Here is a table of points, one per row:
[-13  31 -26  58 -10 -23 -13  10  44 -51  10  64 -18  71  -1  68 -20  24
   0   2  23  -9 -51  26  12 -35 -27  42  32  23 -56  21]
[ 27   7  -4  57  -6  19   9  15 -67 -37  -9 -35  -2 -44  56   4 -53 -14
 -14  14  11  -3 -12  -7 -81 -30  32   2  21  -4 -16 -33]
[  31 -103    6   22    6   -5  -54  -40   31   58  -71   38  -32   15
  -32   15   18    0  -84  -30    9   22    5    2    8  -14   66  -17
   15    5  -29   -2]
[ 42  45  18  21  -9  33 -51   6  11 -40   5  60 -18  -9  29 -13  10   7
  17  -8  35 -44  -7 -37  33 -10   0  -6   8 -34 -20 -48]
[ -52  -32  -18   26  -34    8   43    4   20   19 -110  -10    4   -4
   -9  -18   -6    3  -23   11   59   74  -12  -43  -52   44   38   37
  119  -29   31  -66]
[-41  43   0 -10 -42   6  34 -51  63   1  20  16  12 -17 -16  73  86  17
  28  29  44   7   1 -57  -4  -8   4  42  33 -66  14 -13]
[ 53  39  38  -3  29 -17  13 -23   8  27  76   0 -41  54 -13  -9  17  23
 -35 -40 -17   8 -30 -12  19  23 -48 -33 -13  39 -24 -23]
[  7  -6  12 -60   4  -1 -44  28 -13  54  14  11 -23  20 -14  14 -13  15
 -20  32  45  27  31  18  17  13  20   4  42 -16  32 -39]
[ 13 -43  72  14  62  84  -9  51 -24  45  20 -34 -35  59  -3  -5  19  40
 -31   9 -41  30 -25  45 -15  82 -10 -12 -32  61  -6  13]
[ -39   38  -27  -16   19  -30   17 -107    5  -14   -3    8   53  -15
  -43  -61  -58   -9   21   -1   -7   32   -5   15   15    1   36  -59
   12   38   47  -19]
[ 44  10  31 -32  -3 -34 -43  56 -11  -7   1   9  22 -28   1   2   9  30
  -3  -3 -91   7 -11 -57 -27 -32 -29  58  12  21 -16  10]
[ 17 -13 -56 -44 -24  37  27  52 -63 -31  19 -37   1  33   6 -97  37  36
  -6   8  -1 -20  -5   2  20 -41  13  13   5 -37 -33  39]
[ 49  15  -3  43 -15  33 -14  20 -25 -12 -31  14  -1 -22  -2  -1 -19   7
  17  15  -7 -21 -66 -23   1  23  30 -26   0  18 -30 -25]
[-14  43   2  16   8   0   5  29  -8 -41   0  22   1  23 -22 -14  31  20
 -29  19 -60 -77 -19  10  34 -27 -20 -22 -44 -73 -18  38]
[ -9  15 -79  16 -33  22  -2 -48  22  38  -3 -99   3 -68  28 -23  10  45
  33 -25 -50 -31  27 -33  -3   8   0 -32  44  10 -39  34]
[ 25  38 -56 -14 -14  -6   1  -4 -52 -45 -27 -20 -30   9  30 -48 -20  28
  15  -5  -4 -62  -1  14  15  35 -65 -37 -16  31  29  44]
[-21 -19  59 -39  47 -61   4 -37  50  47  10  20  55 -67 -39  27  25  10
   5  20  -2 -33  -1  11   8 -29  -8 -20  18 -19  13  -9]
[-23   2  42   2  43  33  -5 -14  -6   2 -15  18  36   1  23 -21  32  21
   4  28  16   9 -72  24 -13  24 -85   7 -33   6 -23 -13]
[-12  32   8  83  -8 -11   0  44  13  -2  11  40  29  17  16  15  -8  49
  35  36 -25  -7  -3  45  44 -38  50  14  13 -47 -27   5]
[ 14  -3 -48 -43  41 -11 -23  10 -59 -54  -9 -17   2  18  39 -57   4 -19
  -9  -7  29 -57  -2 -33  30   8  25 -55   3  26  12  83]
[ 22  43  -4 -28  16 -30  37  17 -19 -53  16  67 -14  49 -24   1 -19 -76
  53  19  13  47 -17  -8  36 -11  34  36 -41  30   1 -13]
[ 24  18  26 -14 -48 -33 -11 -13  38 -18   0   5 -24   8   6  36  39 -40
  22 -29 -14   4  16  26 -37  26 -46   6 -44 -43  19 -10]
[-15 -16  30 -17  87 -26  31 -12   0  35 -17 -11   3  14  19  11 -33 -16
   6   8  11  12  12 -29 -33  24  -3 -14   7 -16   9   7]
[ 27  48  21  68 -47   5  55  23  19 -41  -1  -4 -39 -84 -57 -16 -75   7
 -27  41   8  25 -15  21 -27   0  29   4 -67 -27  15 -14]
[ -7 -37  -1 -35  33   8  22  17  55  30  18  12 -14  21 -15  22 -13  14
 -37  45  40   3   8  33 -53  -5  -9  -8  57  24 -26   9]
[ 49   9 -30 -29 -19  50 -59 -16  -2 -10  30 -16  17 -32  65   6   0 -14
   4  21 -30  -9 -16 -37  44   7  37   1 -32 -21  -4  46]
[ 22  46 -46  23  36 -63  -1  53  11  13  17  -1 -28 -43 -10  -7 -27 -25
  23  19  11  15 -22 -11  29  -8   6  45 -58  15 -56 -25]
[ -5  12  54  -6  13   1  23 -30  27 -12 -31  -7 -67  28 -32  23 -29  -8
  29 -47 -25   5   4  18  34  31  25   1 -33  19  70  34]
[-27  35  43   3  18  -3  19 -13 -31  17  22  34 -38  29  36 -19  25  -4
 -75 -36 -12  20   0  -9 -24  49  -1 -43  -1  19   8  31]
[  7  19   5 -28 -77  17  26 -24 -34  -9 -16  -7 -56 -71   8 -20  34 -14
   1  -7  22  23   4 -22  -5   7  40  -7  38 -56 -50 -28]
[ -1  68  32   3  -7 -11  21 -10 -27  26 -75 -35  17  -6 -42  31 -41  19
 -47  34  38 -24 -22  -7  21 -37  -1  30  12 -58  61 -16]
[ 35  67 -18   4  65 -18 -60 -20  11   8 -19  37 -20 -19 -86   7   7 -10
  30 -18  22   0 -13  -3 -11 -21   0  42 -13  20 -47   8]
[ 23  39  78  18 -24  16  52  13 -43 -23 -15  10   5 -27  14   6 -11  32
  31  38  51 -41 -45  28 -34  21  45  31 -45  -5 -40  28]
[  0  13  -1  13 -23  -8  38   6 -22 -12  19  13  38 -10 -13  55   6 -27
   9   1 -28 -21  -9 -16  47 -21 -17   1  -7  24 -37 -25]
[ 32  17  -5  16 -16 -42  -5 -11 -19  19  78 -52 -20   6 -13  36   0  -4
 -27 -59 -30  35  31  -8 -13   6 -41 -28   4 -14 -49  63]
[-14 -42  10 -46 -18  13  23  -2 -34   6 -52  23 -42 -26  25  35 -32  15
 -43  -4  -4  13  23  28   9 -19 -34  20 -10 -27  47  43]
[ 30  34 -12  43   7 -29  14  56  18 -19   0  57  -7  42  28  38   5  14
  -1 -44  22  54  14  52  21 -47  38  38  16  13  -3  -3]
[-46  11  37 -64  30   4  -8 -12  15  36 -37  27 -43  25   6  32 -44  26
 -18  18  -7  35   9  49  18  29 -42  28 -13   4 -21  26]
[-55 -15   3   2  21  56  -3 -13  38  43 -36  -2  44 -33 -21   9  -2 -54
  45 -34  -4  39  -1  37 -11 -17  21  -4  23 -48   8  49]
[-15 -20 -10 -53  -1 -12 -37 -28   3  15  47  27   2 -16   3 -15  11 -24
  -8 -16 -34 -19 -33  31 -11  48  -3 -21  11 -14  -7  -5]
[-28  -1  48  -1  22   1  20 -49  20 -40  18   3 -28  23 -31  -7  22 -29
  20  11  -5  62  19   3 -13 -36  17   5  63  -8  27  12]
[-19 -65  47 -13 -20   6 -24 -46   8   2  -5 -27 -34  34 -26 -43  10  18
  -2  42 -36  20  -6 -14 -18  -2  35  16  32  13  54 -22]
[ 38 -12 -77  -1  30 -75  44  14  17 -18  27 -45  38  19  23 -42   7 -28
   7 -63 -29 -52  27  54   7  45 -19 -16 -20 -45  53   7]
[-54   6  22   0  61  64 -15  -5  17  13  15  -1  11 -31  -4 -20 -27   7
  -3  17  38  -2 -32  -2 -17  21 -23 -24 -29  46  16 -25]
[ -3 -49 -56 -56 -55 -37 -44   8 -33 -32 -39 -53  12 -17  29  12  69   5
  28   1 -36  -8  31   2 -68  19 -28  -7  -6 -42  28  -9]
[  2   1  20 -25   8   3 -24  45  -4 -25  33 -18  -7   1   4  19  35 -32
 -35  25  12   6  -5 -17   9  15  31 -23 -16  50 -59  15]
[ -3 -10 -53  28 -44  25   3   7   9 -44   3 -60  10 -16  35 -54  48 -14
   9   0 -11 -63  31  58  -3 -20 -18  20 -19  21 -23  -8]
[-20  50  16  15   7 -37 -10   1 -16  17  42 -19  19   1  14  50 -40 -42
 -12 -67   9  20 -76  35  14  17 -43  18 -10 -68  40 -19]
[ 11  42  31  35 -23 -10  45  73 -15 -68 -26 -25  33  11  -2 -28 -60  -8
  18 -28 -50  17   3  23  -2 -21  27   1 -70   8 -29 -10]
[-42 -31  12  -5  34   8 -29 -17  55  13  42   1  24  -2 -39  22   1  14
  44  11  16  15  19   7  13 -22  21  36  42   6  -6 -21]
[-19  -8  47   8  -7 -22 -22 -31  43   6 -25   2  25  19 -34  11  -2 -42
  13  39  21 -11 -20  38 -11  -8  14  -7  29  -6  23   1]
[ -1  32 -26  51   8  75  52   8  30 -28  28  24 -31  -7 -68  18 -40  12
 -19 -17 -48 -67 -18 -20  33  -8  -3  85 -16 -45  24 -25]
[-34 -17 -40  -4  62   2  31  16  -8 -44  13  23   8 -30  26  34  49 -32
 -16  54 -19  48   9 -22  26 -24  18  -5 -17  16 -14 -77]
[-12   6  -5  78  -7 -31   8  -6 -26 -12 -38  40  -5 -43   9 -51  21  18
  -2  51  34 -27  43   4  17 -18  20  45 -10 -41   2  34]
[ 41 -35 -31  23 -18  82  -2 -68 -27 -25  18 -56  74  16  15 -27 -15 -20
   0 -11  -4  -6  76  42 -12 -13 -44  -9  49   7   9  -5]
[-54 -39 -44 -23 -16   0 -12 -40  30 -17 -10 -22  84  -8 -36 -40  18  18
  -9 -42 -27  35  14  29  10  11   0 -27 -15  19  72  21]
[  39   31  -21   33  -30  -29  -21   24   -6   -7   21   23  -27  -20
   27   76   20  -18  -10    0   21   35   10   15    7 -118    9   46
  -35  -11  -11   14]
[-32  -4  25  -2  -9   2  -8 -18  58  81  22  -9 -19   6   3  73  22  -5
  20  39  44 -15  24  -3   3 -72  21 -25  60   7  18  17]
[ 33  19  41   0  -1  -6  27  44 -17  66 -51  28  10 -49 -20  37 -29  17
 -54 -49  43  20  -4  11 -13  -3  17  -9  15  16  60   6]
[ 32  27   3 -44 -58  13   9  28 -31  44  -8  20  14   4  42 -19 -40 -99
  27 -39   5 -44  49  10 -61  58 -46 -27 -40  31  29 -15]
[ 88 -33   8  -5 -17  31  23  11   0 -32  61  -5 -10 -13  26  -9  39  36
 -27 -33  14 -48 -32 -29   4 -20 -23  42 -39  32  -7 -22]
[ -2 -54 -39 -20 -40 -24  20 -59   7  -8  -2 -67  -7   5 -69   3  25 -21
 -11   0  24 -55  32  27  18  28   9 -10   5  24 -29  -6]
[ 22 -26   0 -34 -13 -29  -8  20 -16  -3 -84  10  -4  37  15   3 -11  21
  -7  39  45  32  30 -23 -22  76   1 -21 -25 -33  36   6]
[-39 -36 -12  40  46  31  14 -14 -22 -21  12 -24  15   7  44 -39  33  24
  57 -22  -8 -41  37 -31  32  11 -35  18   3  68 -41  18]
There is one direction along which these points spread out most. Take the direction at right angles to it along which they spread out most. Go by this last direction. How far along it is each point below, from 0 to 99? 50 is the average, and the first point above lies past it. One standard deviation of the points above along it is 16.
[ 13 -29 -47 -45  21 -29 -16 -11  -2   7 -24 -32 -35  10 -17   5  35  18
  48  27  23   5  -6  64  26  45  34 -30  18 -18  22  -8] 32
[-31 -35 -23 -40 -57  16 -48  -5  -5  -2 -15 -46 -10 107 -25 -16  22  12
 -16 -32  14   7  53 -18 -51 -17 -13 -33 -50   4 -12   3] 27
[  7  13  40   2 -28 -31 -32 106  53 -19  35  33 -43  62  27 -66  41 -34
 -72  -6 -22 -20 -54 -47  39  10 -55  20 -13  51 -33 -13] 67
[ 24 -25   4  32  28  14  27  22  38 -12  38  47  -2 -13 -42 -25 -18 -28
 -18  11 -96 -16 -64 -31   8  26 -38 -50 -33  60 -43  -5] 57
[  1  -3 -38  70 -39  30 -22  34 -93   0   9 -25   3  24  17   8  23 -22
  30 -18  25 -39  62 -68   9 -26  15 -41 -17  86  -5  17] 47
[ 13  16   0 -44   5 -15 -40  35 -33   7  31  37  28 -39  -6 -23   2  61
   3 -64 -37 -25 -17 -36   4 -14  -7 -21  34  22 -42 -85] 52
[-34 -70 -67 -30   7 -12  -5 -27 -17 -33 -10 -41  37  35  -4 -53   2 -28
  -3  -1  18  27  66  -6   6  68   5  -6   3  -2   6  59] 13
[-16 -53  -9  22  37  26  22  29 -11   3  -3  50 -22   2   1 -24  -4 -13
  36 -16 -35 -14 -63 -70  23 -43 -29  -7 -18  45 -26 -45] 59
[-14  25 -40 -31 -23  33  -4 -30  34 -28  -3 -11  27  -9  12  67  20   6
  32  20  10  39  49  12 -17 -81  36  28  27 -71  10 -52] 53
[ -8 -65  19  22  -4 -40 -23  -6  10  34  -4  17  16 -35 -20  28 -73  38
  41  18  41  52  13 -39  15  30  12 -25  53 -66  62  29] 39
[-16 -68  -4   5  -5  12 -46 -31  23  86  13 -15  16   2  28  28 -51  20
   1  14  10  30  20 -30  20   3   5 -23 -19  16  -9 -26] 35
[ -1  21  23 -14 -17  -7  46 -18 -31  81  57  34  29  45  43   1   6  35
   1  16  -1 -20 -31  20 -69  46   9 -25  -6  47  27  37] 40
[-68  -7  39   3  47 -10  -4 -29  20  49 -43 -32  25 -42  69 -29 -60  -8
 -13  21 -21  31  40 -34 -22 -23 -36  32  45 -33  32   1] 33
